In the data rows, 128 means zero.
What is the hidden score of each row? Scores go from 0 to 20, and 10 is about the middle. The score is a weighted sum of the row's numbers plus the product of two more (or one squared), each taken from its middle value.
[112 158 150 120 138 167 118 135 117 134  65 133 162 129 108 122] -> 11
[182 102 113 138 130 130  98 141 174 107 110 155  87 184 185  95] -> 12
[ 94 104 114 125 155 113  87 159 150 162  97 145 158 149 112 128] -> 11
[173 121 118 156 137 148 126 127 123 113  85 115 121 158 190  74] -> 9
[131 123 105 146 117 149 165  81 133  78 168 107 161 108 104 179] -> 5
[117 117 117 159  84 123 157 120 174 116 148 135  96 114 155  94] -> 9
[131 174 136 145 207 103 145 129 150 134 120 162  80 146 159  93] -> 8
[124 134 116 104  65 143 102 124 125 137  76  91  86 109  93 107] -> 10
[ 83 174 123 114 150 118  79 176 133 156 107  88 183 155 126 156] -> 11
[128  73 135 104 127 100 128 128 150 155 126 153  74 144  94 105] -> 8
[109 109 157 103 126 118 119 103 114 123 144 142 121 141  73 118] -> 8
[160 146 124 102 155 124 160 197 126 138 178 166 148 164 152 140] -> 6
[ 88  65 181 181 134 138 169  84 135 133 117 126 139  81 139 136] -> 10
[173  97 124 135 149 104  99 113 144 126 123 170 116 124 153 116] -> 12
[129 154 148 137  68 143 148 111 104  89 175 103  97 114 131 121] -> 10
[ 88  72 107 198 176 117 136  72 122 150 187 178 156 104 149 133] -> 9
[199 142 105 117 146 123  83  97 159 113 163 144 167 136 155 118] -> 8
[135 157 117 141 102 181 138 112 122  95  88  87 178  78 105 146] -> 6
[168  99 177 158 201 197 147 102 116 128 151 132 177 102 167 144] -> 5
[111  96 121 116 183 110 133 166 172 150 149 143 168 163 144 159] -> 6
[120  96 150 130 177  81 109 152 151 156 103 128 158 121 121 141] -> 12
[159  97 144 107 180  96  70 119 132 127 158 150 114 139 115 145] -> 12
[146 131 141 169  92 123 148 132 114  86 175 109  88 141 125 136] -> 9
[112 169 110 120  67 155 109 129  90  77 118  84 112 125  77 104] -> 9
[159  73  97  76 156 123 100 116 155 103 130 168 174 167 147 192] -> 7
[137 135 165 143 104 175 137 140  65 132  87  63 134 163 106 187] -> 14
[ 90  78 109 116  50 121 133 122 130 133 167 139  87 104 100  86] -> 14
[106 142 135 134 128 163  78 142 100 143 107  85 165 106  83 153] -> 11
[169 187 168 109 143 124 111 126 121 114 100 217  89 148 126  70] -> 18
[166 123 160 124 139 108 100 161 160 127 125 143 130 176 167 124] -> 11
[133 191  89 101 113 108  90 155 118 150 123 123 129 152 130  65] -> 10
[124 141 142 136 103 155 146 145 124 129  81 112 106  88 116 130] -> 9
[167 152  55 115 169 119  57 141 155 147 123 171 171 135 126 170] -> 16
[149 127 121  99 129  91 109 130 107 120  71 144 107 146 126 119] -> 12
[127  88 125 155  94 139 171 162 148 162 119  66 159 107 149 119] -> 7
[110  92 112 149  93 135 112 131 149 124 162 125 165  88 134 112] -> 12
[120 143 170 127 165 130 133 113 126 114 128 164 164 130 127 156] -> 9
[102 103 119 153 107 112 161  80 115 131 185 113 171 119 134 172] -> 10
[119 174  87 133 142 126 118 148 115 171 102 155 109 161 167  50] -> 11
[173 128 138 116 161  95 192 122 113 124 120 150 168  86 107 142] -> 6
[148 156 115 109 136 112 145 136 102 153 142 176  88 155 138  65] -> 8
[ 95 119 134 106 113 121  79 120 172  99  95 125 126 152 101 109] -> 11
[104  84 127 126  92 135 102 198 112 159 133  95 129 106 103 110] -> 12
[142 106 166 132 172 139 141  93 131 142 127 166 139  77 144 140] -> 9
[ 95 131 111 128  91 141 161 127 163 105 136 128  81 129 136 113] -> 8
[128 204  96 133 168 148 132 153 156 108  75 120 178 140 124 176] -> 10
[146 196 165 109 160  86 144 125 122 126 123 159  83 171 135 105] -> 9
[199 135 106 137 156 157 105 117 107  81 147 150 150 192 171  99] -> 12
[168 165 123 122 172 148 155 102 108  90 125 187 138 132 188 126] -> 9
[ 89 121 132 156 161  64 162  51 144 156 174 139  90 107 100 155] -> 15
[114 127 208 109 201 115 170  95  83 145 105 134 154 111  72 149] -> 6
[221 136  93 129 182 165 100  99 142  36 154 197 202 192 255 155] -> 14
[144 145 100 150  69 133 152 102 176 129 200  82 113 116 116 133] -> 8
[ 85  72 163 124  92 124 173 119 102 160 167 164  84 109 124 183] -> 9
[105  97 147  87 123 113 142 146 135 123 171 131 139 148 102 132] -> 10
[ 73 138 128 164 115 128 141 148 137 155 150  81 159 131  83 168] -> 7
[ 99  95 155 139 116 117 140 114 142 105 165  45 149 114  75 205] -> 15
[ 91 102  93 131  54 101 120 148 118  96 169  97 171 137 116 126] -> 14
[101 110 126 173  67 133 155 136 125 143 113  67 138  96 105 116] -> 9
[107 105 149 144  88  79 118 107 115 158  90  94 115 108  90 145] -> 13
[ 84 113 112 122  87 119 135 102 146 138 131  87 107  77 101 101] -> 19
[164 109 143 110  82 134  86 124 143 111 125  97 126 153 149 129] -> 10
[106 101 137 139  95 159 112 107 149 131  96  84 128 125  87 156] -> 7
[167 129 122 137 156  98 110 120  76  97 143 127 180 159 141 129] -> 10
[122  63 145 144  90 122 124 135 135 154 120  91  83 104 109 143] -> 11
[108 127  95 121 166  63 130 127 156 215 142 145 109 147 105 124] -> 8
[153 111  94  91 145 119 116 139 175 129  94 114 159 165 120 190] -> 6
[ 74 106 167  96 106  99 149 110  93 172 104 104  64  89  54 137] -> 14
[145 105 161  97 101  90 142 124 167 139 161  98  99 141 104 169] -> 12
[102 140 111 180  79 112 158 117 140 147 179 137  76 112 148  70] -> 10
[155 131 122  94 182  82  97 131  93 135 166 152 108 155 143  98] -> 11
[152 105  96  86 130 175 133 105  95  72 122 143 186 121 158 189] -> 7
[106 111 102 141  79 138 146 128 135 105 191  77 123  99  75 143] -> 11
[182 140  97 118 133 133  79 110 130 102 114 194 133 136 182  59] -> 13
[133 116  89 115 123  26  81 154 140 144 164 173 102 156 138 144] -> 16
[112 143 157 110 201  96 135 136 122 165  91 141  96 152 135 150] -> 10
[102  99 126 156 157 166 131 115 133 113 159 166 121  99 124 141] -> 8
[126 106  94 128 165 105  96 127 154 121 118 143 171 133 165 167] -> 11
[129 161 108 135 125 120 115 111 136 115 118 184  95 166 171  86] -> 11
[ 78 111 102 154 152 117 114 135  58 176 108 133 163  96 100 120] -> 12
[174 136 115 127 116 149  98 127 162 114  43 150  77 135 151  99] -> 15
[ 97 136 120 140 108 168 123 176 178 145 123 106 109 108 144 119] -> 8
[104 185  87 115  72 106 141 163 122 145 138 103  93 129 118 118] -> 10
